In the data rows, 128 means zero.
Some points:
[143 116 132 117 150 104 119 141 112  96 157 157  42 119 129 115  66 138
 118 157 141 178 119 114 150 146 180 110 113 109  83 143 109  85 115 154
 148 108 124 112 113  49  96 125 163 158 156 111]
[176 178 134 169 109 160  69 144 129 121 109 136 115 160  83 189 133 191
  62 111 169 193 130 103 166 173  99 123 115 181 158 147 125 135 124 116
  86  81 154  88  96 159 142 155 154 123 133 135]
[106 111 133 120  81  66 162 129 126 170 114 151 126 121 138 125 138 177
  97  90 174  73 130 161  99  64  99 154  70  99  75 123 148 103  90 102
  81  93  96  37 152 144 149  82 114 128 171 144]
[ 96 103 118 120  61 127 160 171  93 129 105 140 105 132 165 132 113 163
 152 125 136 158 117  92 169 151 151 104 100 178 171 174 153 151 175 159
 116 135 114 145 152 158 127 111  84 184 138  89]
[113 126 105 151  88 152 120 123 109 182 192 166 117 145 134 109 177  93
 143 164 138 115 102  77 110 136 134 107  99  76 116 160  77 221  85  56
  86 136 111 120 104 116 135 130 162 115 168 163]
[193 101 164 107 117 153 143 134 157  53 105 164 116 184 102 104 142  89
 154 152  88 188 130 129 114 131 125 141 103 106 112 131  92 174 106 156
 104 159 152 120 162 166 179 142 127  61 145  71]
[ 64 139 109 124 197 137 110 173 155 106  69 134 174 196 188 196 156 123
 167 150 143 133 114 176 115 156 118 150  75 158  99 174 125 126 122 109
 120 115  80  87 132 141 142 150 127 128 120 164]
[145 184 152 177 130 111 138 162  96 136  85 141 131 106 140 113 167 129
 148 167 136 143 145  98 154 152  21  90  66 157 145  84 148 121  81 151
 147 197 109 153 158  74 132  86 126 116 120  94]
[ 71 142 137  92 120 120 125 108  74 126 128 107  64 107  65 182 144 150
 124 202  90 106 174 135 174 161 178 125 112 150 167 122 149 140 112 124
 106 104  97 135 123 145 144 163 140  88 175 153]
[144 129  94 182 168 110 139  97 152 101 140 159 137  88 142 201  63 135
 127 141 109 116 140 142 172  91  79 115  74  87 146  96 146 175 145 139
 127 122 163 112 127 124 110 159 101 159  68 137]
[121 125  54 144 161 161 130 120 132 141 150 106 158 178 154  74 114  94
  45 112 178 144 117 116 189 135 120 108 119 119 104 115 153 105 127 161
 178 121 155 190 144 183 129  87 153 149 128 148]
[136 187 105 141 101 153 113  82 142 143  73 155 128 106 130 114 153 146
 160 102 131 128 177 170  99 122 140 103 185 131 158 144 146  63  92 113
 133 161 120 100  72  74 163 113 209 141 131 131]
[156 111 128 119 190 117  92  92 125 147 114 189 133 134 112 157 136 146
 114 163 159 111  79 122 110  72 153 134 127 169 205  68 108 141 187 149
 124 137 132 145 131 104 141 123 127 152 104 147]
[192 134 116 102 136  89  83  90 172 108  91 184 137 155 154 143  99 187
  99 134 131  70  92 131 166 140 140 138 128 103 100 163 108 126 130  77
 179 160 154 145 118 116 128  78 103 127 156 115]
[111 127 126 130 157 151 141 227 131 128 113 163 120  86 128  70 113  62
  80 132  63  85 119 186 147 131 152 136 148 129 120 181 129 118 196 113
 115  90 139  95 126 124  88  99 109 154 102 102]
[118 105 132 173 121 119 110 118  75 166 105 153 157 173  82 103 110 125
 149 149  94 140  41  63 106 107 100 168 120 108 115 155 188  97 147  89
 167 133  82 159 135 133 161 129  71 121 127 133]
[104 106 101 105 119 135 117 150  95 116 116 106 149 122 124 121 131 134
 185  93 179 183 163 184 172 154 127 167 117  83 142 138  61 105 140 144
  99 185 120 130  66 136 102  61 121 106 135 199]
[155  82 133 117  96  95 137 150 141 149 119  95 118 127 147 141 164 155
  65 116 113 162 133 125  85  73 100 175 129 154 190 105  60 142 134 123
 149 130 129 169 128 108 163  89 122 108  73 174]
[111 100 140 137  92  62 103 111 136 118 118 148 124 144 106 132  79  58
 161 165 127 180 152 168 218 148 111  78 225 131 121 120 123 126 132  87
 145 131 117  81 120 138 170 122 142 138  95 169]
[153 140 160 163 109 130 149 131 159  64 139  60  85 157 119 153 154 126
 106 112 109  87  81 107 135 141 173 139 186 128  69 147 128 132 147 154
 120 148  41  90 115  70 101  97 140 132 110 176]
[ 69 104 116 134 122 135 106 118 108 168 128 138 125 133 158 173 108  88
  56 112 126 131 188 127  80 163 161 165 158 110 116 139 132 151 140 123
 131 161 170 165 132 160 196 127  92 160 136 130]
[158  86 117 129  90 132  69 125  80 114 163 192 128 116 188 157 138  98
 125  88  84  91 114 101 107 172 101 137 145  99 159 116 203  79  91 214
 117 132 102 101 106 145 109 125 103 123 110 108]
[162 177 144 170 150 121 156 195 182 128 142 101 105 102  87 142 115  76
  77  87  99 145 156 156 106 131 138 139 119 137 160 168 191 159 119  73
  99 136  99 169 193  91 149  97 143 127 115 151]
[173 180 147 174 153 172 109 128  95 139 160 154 123 136 130  83  77 136
 150  66  79 122 161 148 133 102 148  95 140 128 126 106 152 190 121 118
  71  79 151 119 114  72  96 110 107  96 149 166]
[190 146 173 160 108 136 123 130 148 140 123  58  84 145 146 134 141 120
 179 181 169 117 132 146 136  39 163  85 116  78 141 124 156  99 163 205
 126 144 116 149 103 144 169 123  92 151 112 132]
[ 84 159 113  86  80 156  98  87 150 100 140 122 163 129 130 101 163 125
 138 137  81 161 137 144 146  81 179 147  62 108 172 110 171 179  82 132
 190 133 118 114 148 155  70  55 125 157  90 106]
[114 117 128  94 110 104 125 194 184 117 100 107 142 182 156  68  83 162
 181 127 108 111 120 130  72 157 133  88 131 169 137  19 155 145 150 100
 122 136 149 129  91 177 127 138 152 162 185 192]
[118  52  96 130 132 125 131 183 120 129 150 142 195 117  46 162 190 121
 123 113 104  80 135 128 174 126 152  90 132 137 143 130 117 117  97 174
 172 145 169 141 150  83 181 100 109 116 175 135]
[ 71 135 213 126 122 133 126 120 124 119 107 139 120  90 195 153 105 133
 131 133 125  84  87 141 132 144 164 101 114 127 114 150 150 124  79 135
 117 158 204 179 114 107 180 168 115  80  70 178]
[109 146  78 109 150 107  96 159 142 137 106  69 141  86 160 166 130 122
 152  82 123 167  69 143 127 111 118 134 182  82 151  99 145 142 141 141
 122 147 102 108 166 126 132 170 110  52 154  62]
[117  99  71 127 120 130 147 135 170 121  90 128  50 143 203 146 169 119
 112 156 123  69 140  86 108 126 123 116 148 177 133 132 142 155 104 159
 156  73 147 156 139 125 106  99 156  84 128 128]
[106 114 125 142 210 143 128 169 175 161 151 115  49  94 112  72  86  81
 128  62 161 123 117  78 162 118 123 179 126 159 162 109 127 144 117 137
 130 147 119  68  60 117 182 114  98 109 146  77]
[171 120 185 131 117 172 185 111 130 179 117 116 155 104 118 144 116 145
 144  65 117 143  39 175 166 174 146 134 160 176 161 164 122 198 127 157
 121  68 126 121 121 121 118 103 104 158 154 140]
[172  92 100 113 166  85  91 147 114 144 131  82 144 166 106 105 106 153
 118 122 144 130 106 123  91 143 167  66 114 104 144 194 159  93  84 128
  64 131 166 141 150 185  91 105 151  70  49 115]
[158 182  55  60 119  99 172 168 142 136 127 143 145 148 114 119 174 169
 127 121 113 100 173  82 130 141 144 128 158 120 131 181 153 163 129 144
 117 193 150 101  85 120 114 201  70 176  86 113]
[110 161 147  77 177  96 142 109  51 118 182 133 112 152 132 142 115 176
 156 116 128 159 170 141  60 142 107  92 151 174 107 145  76 153 142 162
 177 102 100 119 154 121 141  88  93 109  75 118]
[159 145 134 118 148  64 118 124  77 160 203 117 139 129 180 129 149 104
 163 101 126  75 128 131 146 122 175 127 133 132 148 100  95 135 116 116
 140 149 121 179 154 173 118 171 147 149 149 109]
[110 117 103 176 112  97 170  87 112  87 127 151 153 124 144  88 208 135
  94 107 110 158 146 134 147 100 165 158 138 114  77 102 145 144 190 148
 123 122 175 111 133 138 180 188 154 105 132 128]
[169 165 121 112 135 128 157 133 118 116 175 126 160 111 181 140 104 179
 126 171 125 140 149 142 110 181 137 169 105  74 118 120 156 134 207 164
 176 110 144 102 157 128 176  84 133  45 169 119]
[ 65 174 101 188 119 101 102 112 127 109 132 138 131 136 114  60 130 187
 123  99  62 118  75 126 140 137 113 102 138 134 100 137  64 128 164 163
  90 147  98 209 104 132 160 127 152 115  94 103]
[176 139 101 157 148  84  80  95 130 148 126  80 139  85 161 100 124 130
 148 141  99 167 157 137 117 157 133 175 101 149 127 191 141 121 119  99
 191 123 120 138 100  90 106 185 127 145 198 196]
[100 133  87 113  96 128 126  98 151 140 111  85 139 115  66 135  96 118
 176 106 147  72 144 161 126 104 111 127  86 176  54 119 147 141 113 150
 158  65 176 163 104 109 124 129 119  82 103  91]
[134 120 136 132 161 150 120 140 150 151 119 141 168 221 145 173  98  87
 174  89  87  91 176  89 144  82 137 166 109 128 111 130  55  96  97 146
 117 108 112 135 164 116 133 156 160 156 185 124]
[147 139  96 101 129 142 185 110  87  94 104 160  67 108 123 151 107 101
 156 112 142 133 131 167 140 152 152 174 160 150 119  85 134  87  94  58
  85 168 130 175 163 137 119  74 129 140 143 125]
[119 118 144 131 120  87 127 138  96 114 117 104 137 120  90  82  77 134
 141 173  94 124 164 138 125  86 142 150 121 113 200 169 126  81 130 107
 104  56 124 112 110 137 157 123 157 123 164 106]
[135 117 115 171 101 177  94 133  65  88 136 133 138 159 142 118 124 118
 122 168 194  68 136 202  75 102 107  96 138 144 140 137  98 182 161 100
 128 156 119 132 126 139 146 120 106 141 132  55]
[122 116 110 133 112 120 104  96 102  62 104 103  77 161 103 111 151 149
 119 103 153 130 120 133 108 167 117 168 167  87 172 112 121 115  92 101
 132  40 154 112 118 112 129 148 116 175 138 129]
[171 138  96  91  99 126 118 104 152 111 129 123 134  82 133  96 104 122
 113 203 121 131 111 150 156 118  96 177 135 126  91  95  85 131  58 145
  62  92  82 162 119 151 132 157  60 150 109 151]
[110 117  98 147 197 167 167  51 106 110 116  48 127 144 101  96 116 108
 121 163 136  86 106 136 147 174 120 162 132 131 179 105 142 140 141 109
  81 156 119  86 166  91 106 129 138 132 127 155]
[109 114 160 132 142  18 154 102 149 142 141 151 126 143 120 159 173  86
 122 153 112 128  75 170 117 126  79 149 121 140 149 149 125 156 136 167
 123 155 164 130  73 148  38 112 183 113 151  75]
[122  93 180 160 132 151 100  97 128 140 121  60  72 148 144 134 157 187
 106 111  89 150 151 174 143 105 138 108 125 122 100 128 114 106 104  63
 194 185 156 130 148 131  98 159  83 145 121  40]
[118 143 205 124 193 194 199 126 164 167 106 168 148 144 107  73 106 144
  73 153  96  99 156 106 111 141 132 166 177 124 165 126 130 131 106 135
 168 134  98 111  55 139  94 123  92  74  99 116]
[ 64 132 152 174 125 113 180 168 161  64 175 150 192 133 104 139 123 172
 134 137 203 132  98 125  86 136 133 123 149  89 154 102 114  93  61 131
 138 125 161 135 161 101 111 164 125 177 165 136]
[114 147 120  85 127 119  53 146 174  91 216 133 159 112  73 166 136 123
 149 148 143 130 110  77  95 121 143 171 152 166  86 100 168 131 142  85
 127 147 145 137 104 122 140  86 108 133  91 101]
[130 132 111 121  83 173 121 175  68  92  75 139 135  94 143 141 114 136
 125 107 143 111  96  65 149  78 144 114 102 120 146 104 104 119 176  76
 175 159 150 104 131 127  62 170 148  41 105 160]
[120 183 152 193  96 149 101 132 141 165 143 156 131 135 106 123 141  87
 128 158 162 153 120 168 120 158 202 166 131 193 116 113 139  79 144 146
 136 101 107 110 147 127  68 128 130 108 113 112]
[ 88 104 154 104 151 167 112 154 109 115 187 132 134 119 158 138 121 173
 134 153 148 121 133 124 173  31  56 131 222 132 109 172 187 171 102 130
 153 125 109 137 134 168 125 122 202 132 147 144]
[143 158 174 163 128 125 179  92 165  78 172 100 148  61 131 118 130 110
 134  87 192  87 174  94 166 157 121 128 113 159 158 166  97  70 146  86
 119 119  79 129 105 183 122 142  99 107 133 119]
[121 166 154  97 149 154 105 132 137 156  91 161  76  65  86  98 124 165
 151 118 144 129 112 131 106 127 123 187 117 101  93 149 106 129 130 182
 134 160 139 140 221 191 153 174 218 195 120 146]
There is one direction along which these points spread out most. Take the direction at right angles to it along which they spread out most. Then take the direction at right angles to both along which they spread out most. Go by this last direction. How far along it is each point below, from 0 to 99? 50 is the average, and the first point above lies past it. One standard deviation of the points above along it is 16.
[130 122 125  81 139 167 180 106 132  94 172 127 152 108 141 178 146 116
  91  99  69 154  87 131 106 121 117  49  75 125 120 100 113  79 131  83
 133 104  80 129  87 174 184 133 183 177 148 115] 42
[121  53 108  99  54 159 124 126 189 119 169 146 147 119 106 112  70 114
 107 118 143 124 158 156  79 151  96 106 101 140 167 162 113 135 143 161
 164 163  83 141 151  83 117 197 153  99 113 124] 47
[124 224 158 114  96 122 110 131 118 122 100  90 120 124 100 136 122  77
 119 126 105  98 121  87 109 129  61 104 164  91 124 129  59 118 149 158
 171 107 189 101 184 163  91 117  82 136 148 148] 55
[104  73 194 116 145 111  89  96 165  95  99 151  99 139 106 129 188 119
 180  74 139 127 191  83 128 151  94 113 101  63 129 119 168 148 211 116
 117  87 115 197 138 130  84 113 110 133 114 134] 54
[103 126  97 152 118 145 161 164 147 218 142 123 114 142  94 202  97 154
  98 144 113 135 142 146 105 157 115  87 127  33  93  62 102 114 142 126
 120 138  92 143  77 149  96 137 143 136 141 129] 40
[ 89 168 141  54 128 117  93  65 104 130  94  95 149 125 134 123 105  68
  85 100 162 139  97  95  91 106 135  80  78 130 125 150 142 152 144 165
 117 158 131  92 105  84 159 122 133 152 136 108] 54
[168  78 152 152 172 174  98 171  78  96 117  87 127  57 115 121 171 123
 130 155  97 142 144 141  93 133 112 132 103 167  77 114 102 101 107 145
 116 138 149  87  81 152 108 117 116 178 137 179] 55
[143  61 115 123 116 124 113  81 167 180 131 133 132 104 110 100 125 164
 118 135 123 100 141 107 136 162 110  80 140 171  83 109 140 129 159 141
 104 176 126  79 210 158 120 135 127 109 152 142] 46
[171 122  79 131 151 126 202 124 103 151 126 145  85 127  91 123 160  93
 183 118 167 145  93 149  91 137 110 103 117 110 113 138 158 138 121 107
 212 108 147 140 115 157 154 165 121 113  76 148] 56
[161 107 140 107  89 165 149 115 115 168 125  66 171 111 152 150 117 130
 177 161 116 123 124  72 125 142  81 173 150 125 104 150 137 117 182  97
  89 130 196 150 121  86 136 102 185 160  95  56] 55
[ 99 124 110 153 103 124 197  84 137 130 148 151 126 179 135 150  83 114
 128 108 101 200 136  88  95  47 124 131 137 177 122 159 141  89 126 161
  98 178 171 131 143 122  86 133  95 128 152 165] 44
[171 112 178 122 108  77 148 150  59 134  68 107 179 141 120 116 101 112
  80 108 161 132 177 113 166 137 171 156 131 131  94  66 133 166  89 118
 138 104  70 117 128 111 115 161 184 154  85 106] 52
[135 118 128 123 167 135 123 111 154 133  52 151 172  57 141 117 157 116
 118 165 187 194 148 105 110 124 168  79 186 114  97 118 127 133 110 120
  89  83  92 166 117 125 100 127  98 120 186  98] 51
[ 92 109 111 143 125 130 123 132 178 190 161 141 134 114 192 119 148 148
 182 154 112 158 124  95 136 146 152  98 120 124 143 102  71 102 108  83
 110  64 129  69 185 102 149 128 132 155  60 126] 43
[124 149 153  27 132 161 127 140 131 162 184 146 117 193 153  89 197 124
  92 135 156 140 120 176 177 116  83 127 104 128 117  99 151  60 149 107
  80  99 143 157 132  71 115 191 111 119 151 152] 42
